Turns in one plane each, and the order they were made in; the first pair answered:
turn dofid:
10, -57, 11, 51, -15, -106, -114, 196, 73, 91, -118, -252, 135, 24, 99, -61, 7, 80, 47, 62 => -15, -19, 68, 19, 43, -110, -133, 101, 17, 123, 24, -236, 130, 81, -111, -45, -80, 162, 107, 129
-85, 74, -23, 62, -143, -266, 220, -188, -424, 106, -154, 52, -73, -84, 255, 68, 95, -53, -171, -107 => -242, 38, -78, 98, -163, 0, 69, -218, -372, 297, -50, 235, 105, -167, 121, 19, -126, 158, -106, -82
37, -20, 51, 11, -162, -80, -63, 113, 14, -190, -158, -111, -294, -174, -67, 55, 39, 145, -27, -67 => -69, -33, 21, 19, -159, 70, -150, 105, 55, -102, -101, -24, -220, -208, -127, 31, -76, 270, -5, -46
turn Forul:
300, 15, 222, -275, -47, -298, 214, -73, 123, -409, 176, -262, -52, 26, 271, -178, 345, -184, -133, 27 => -10, -128, 6, -70, -150, 125, -195, 367, 383, 55, -186, -209, 335, -190, 496, -272, 107, 41, -13, 9
66, 32, 220, -165, -13, -133, -5, -1, 156, -269, 195, -128, 79, -106, 422, -166, 117, -77, 50, -192 => -113, -34, 81, -67, -65, 151, -141, 114, 197, -42, 80, 45, 251, -213, 428, -191, -59, 51, 113, -197
257, -43, 31, -15, -219, -333, 95, 256, 31, -14, -314, -390, -86, -24, 328, 101, 427, -273, -91, 27 => -89, -150, -273, 210, -275, 245, -125, 362, 42, 369, -444, 43, 205, -199, 287, 119, 45, -64, 4, -22
-51, 5, 50, 156, -127, -138, -13, 92, 107, 11, 7, -179, -25, 19, 149, -177, 31, 190, 26, 29 => -147, -9, -56, 243, -111, 81, -11, 26, 44, 110, 47, 65, 22, -14, 43, -138, -121, 233, 55, 2
turn Noba:
2, 58, 133, 153, 8, -180, -40, -39, -62, -26, -121, -80, -48, 247, -175, 91, 123, -100, -69, 137 => -19, 31, 103, 201, 16, -173, -66, 39, -29, -6, -230, -74, -47, 209, -91, 110, 149, -141, -75, 121
-160, -253, 3, -237, -21, -119, 227, -111, 140, -82, 149, 60, -82, -44, 60, -21, 210, -106, -163, 118 => -154, -212, 12, -228, 37, -107, 238, -188, 71, -74, 195, 72, -154, 10, -43, 28, 183, -100, -123, 142
-106, -88, 80, -293, -91, -97, -37, -149, 89, -241, -89, 52, 158, -171, 200, 70, 117, 212, -67, 90 => -100, -44, 113, -315, -32, -91, -7, -298, 13, -234, 40, 76, 98, -89, -6, 125, 46, 246, -42, 128
82, -30, 27, -42, 75, -105, 164, 177, 42, -139, -123, -169, -205, -228, 91, 15, 51, -67, -364, 128 => 79, -39, 88, -104, 79, -127, 172, 126, 52, -194, 6, -163, -179, -217, 53, -6, 58, -9, -350, 142
turn Kemom:
-52, 138, 222, -119, 150, 50, -154, -30, -34, 146, -59, 109, -259, 269, -301, 300, -115, -79, 18, 84 => -125, 125, 132, -62, 121, 154, -178, 36, -14, 234, -145, 145, -216, 244, -255, 298, -168, -89, 22, 65
-98, -16, 119, 6, 132, -136, -396, 157, 322, 155, 1, -492, 142, 435, 50, 145, -82, 229, 188, 128 => -18, 13, 209, -33, 151, -240, -312, 39, 262, 69, 114, -524, 44, 486, -49, 191, -53, 203, 190, 129
-165, 1, 46, -199, 219, -17, 79, 0, -91, -86, 93, 66, -57, 94, -218, 219, 87, 304, -52, -94 => -214, -20, -5, -157, 226, 58, 46, 35, -105, -35, 59, 149, -34, 78, -216, 255, 29, 315, -31, -128
turn gipi:
-28, -26, -7, -159, -154, -16, -42, 43, 120, -116, 81, 212, 122, -125, 170, -82, 132, 84, -72, 3 => 2, -6, -67, -85, -143, -8, 73, 25, 6, -177, 8, 251, 31, -101, 196, -17, 178, -58, -120, -44
-54, 20, 28, 2, 52, -8, -232, 161, 25, 116, -101, -196, 143, 123, -68, -104, -66, 138, 160, 159 => -48, -18, 18, -65, -61, -3, -216, 224, 112, 55, -115, -156, 222, 33, 94, -160, -26, 160, 90, 122
118, 37, -288, 234, -120, -28, -91, 23, 40, 7, -126, 293, 20, 0, -95, 51, 34, -28, 19, -171 => 109, 50, -282, 264, -99, -29, -112, 6, 16, 35, -107, 267, 13, 39, -184, 54, -1, 3, 69, -139

Each pair is 2 to 4 turns apart.
-43, -24, 29, 147, 111, 5, -261, 231, 101, 238, -261, -371, 44, 79, 2, 23, -130, 94, 226, 125 => 87, -33, -196, 232, 33, 38, 173, 91, -119, -64, -353, -27, -179, 51, 223, 192, 26, -327, -5, -85	Forul, Forul, Kemom, dofid
223, 12, -158, -101, -163, -427, -234, 56, -9, -81, -63, -333, 61, -106, 257, -131, 403, -82, -87, -44 => -99, -50, -330, -7, -155, 131, -455, -30, -10, 291, 100, 77, 313, -223, -64, -149, -40, 277, 53, -24	gipi, dofid
-21, -83, -231, 166, 12, 245, -141, -12, -110, 160, -133, 75, -14, -58, 89, 73, -76, -60, 6, -48 => -53, -70, -145, 136, 30, 199, -285, 67, 2, 196, -115, -95, 51, -28, 52, 7, -75, 51, 83, 11	dofid, Forul, Noba, dofid
-66, 43, 88, -137, -4, 56, -91, -117, 64, 65, 211, 143, 29, -12, -257, -19, -132, 173, 70, 50 => -33, -36, -62, 18, -108, -18, -122, 240, 195, 71, -224, -7, 55, -127, 240, -45, 38, -15, -27, -39	dofid, Forul
-63, 51, -123, 106, 99, 122, 62, -67, -209, 134, -54, 169, -88, 134, -175, 151, -141, -53, 18, 6 => 82, 110, 113, -27, 145, -183, 0, -71, -131, 55, 38, -137, -146, 224, -239, 87, 15, 0, 76, 85	Forul, gipi
-105, -156, -222, 106, -171, 310, 106, -42, -19, 195, -32, 391, 76, -151, 78, 84, -181, -76, 15, -87 => -77, -154, -36, 111, -121, 44, -161, 302, 196, 329, -264, -169, 130, -72, 207, -5, -74, -2, 139, 23	Forul, gipi, Forul, Forul
-64, -84, 87, -143, -155, -77, -238, 210, 381, -22, 47, -117, 223, -224, 332, -243, 47, 220, -92, 1 => 90, 59, 144, 103, 89, -397, -74, 225, 74, -10, -234, -475, -157, 80, 136, -9, 164, -131, 85, 66	Forul, dofid, Noba, Forul
-62, 194, -81, 232, -20, -119, 195, 476, 190, -14, -256, -458, -191, -234, 335, 236, 234, -432, 172, 253 => 51, 196, 95, -4, -74, -271, 232, 381, 306, -207, 4, -547, -176, -239, 355, 125, 349, -328, 98, 299	Kemom, Noba
-201, -8, -37, 206, -32, 120, -421, 283, 146, 444, -94, -116, 91, -104, -3, 67, -244, 188, 191, 5 => 44, -26, -157, 261, -116, -117, -36, 310, 14, 109, -326, -136, -174, -90, 406, 181, 110, -340, -91, -152	Forul, dofid, Forul
-58, -53, -60, 68, 94, 202, -130, -141, -134, 224, 75, 170, 50, 18, -292, 89, -256, 105, 121, 61 => 127, 28, 200, -146, 105, -170, -78, -225, -75, 8, 266, -103, -50, 112, -302, 18, -50, 123, 66, 135	Forul, gipi
232, 33, 104, -150, 2, -232, 316, -296, -156, -278, 220, 86, -212, 133, -54, 8, 125, -207, -108, -35 => -107, -152, -197, 181, -96, 187, -129, 307, 107, 241, -358, 104, 146, -87, 319, -72, -110, -53, 25, -68	Forul, gipi, Forul
85, 108, 134, -235, 67, -85, 136, -238, 19, -166, 398, 7, -71, 18, -62, -108, 88, 76, -11, 47 => -67, 8, -118, -121, -19, 274, 130, -156, 36, -60, 261, 350, 70, -149, 104, -72, -25, 50, -74, -47	Forul, Forul, gipi, Forul
95, 46, 97, 180, -61, -52, -2, 302, 274, -116, -224, -285, -92, -31, 250, 50, 158, -90, -65, -63 => 26, 73, -75, 221, 2, 269, 238, -166, -46, -151, 90, 306, -187, -9, -162, 198, -94, -87, -86, -141	Forul, Forul
-307, 121, -18, 252, 176, 244, -251, -104, 47, 473, -188, -124, -1, 107, -345, 177, -281, 204, 135, 124 => -186, 134, 152, 196, 144, -62, -332, 111, 211, 374, -325, -499, 8, 110, -127, 114, -74, 163, 135, 154	Forul, Forul, Forul
-16, 196, 197, 176, 186, -624, -338, 256, 233, 252, -470, -540, 160, 188, 251, 159, 286, -3, 52, 60 => -397, 85, -224, 409, 116, 179, -383, 118, 94, 605, -415, 262, 418, -17, 63, 226, -215, 205, 94, -77	gipi, Forul
226, -48, -36, -29, -3, 91, -186, 7, 183, 102, -284, 40, 144, 81, 299, 81, 7, 55, -109, -248 => 156, -55, -14, -85, -9, 194, -243, -91, 179, 164, -121, 160, 231, 61, 118, 57, -115, 201, -92, -233	dofid, dofid, dofid, gipi
92, -89, 182, -219, 15, -67, -240, 428, 336, 115, -38, -84, 289, 0, 156, -92, 48, 376, 26, 50 => -67, -118, -46, -82, 17, 300, -160, 323, 169, 255, -35, 338, 315, -59, 28, 19, -197, 368, 32, -34	dofid, dofid, Forul
-66, 49, -72, 213, 140, -57, -22, 134, -145, 188, -337, -237, -107, 131, -57, 115, -17, -183, 196, 66 => 8, -27, -77, 102, -11, -122, 9, 242, 17, 25, -358, -234, -40, -8, 297, 24, 126, -229, 37, 9	gipi, Forul, dofid, Noba
-233, 33, 133, -53, -22, 46, -277, 8, 118, 230, 73, 10, 193, -115, -39, -48, 14, 287, -17, 111 => -223, 48, 54, -43, -25, 139, -83, -218, -62, 158, 180, 266, 97, -105, -177, 18, -57, 219, -64, 49	Forul, Kemom, gipi, Noba
-71, 29, 71, 0, 167, 32, -6, -104, -130, 159, 68, -74, 8, 65, -423, 32, -182, 176, 261, 19 => -176, -66, -100, 49, 49, 236, -116, 97, 9, 260, -88, 81, 192, -99, -139, -44, -238, 244, 194, -60	dofid, dofid
157, 196, 289, -112, 19, -301, 243, -215, -176, -281, 187, -212, -320, 311, -255, 131, 206, -122, -19, 194 => -3, 151, 394, -249, -26, -151, -132, -154, 54, -50, 368, -262, -28, 239, -377, -61, 10, 314, 117, 303	gipi, dofid, dofid, Forul
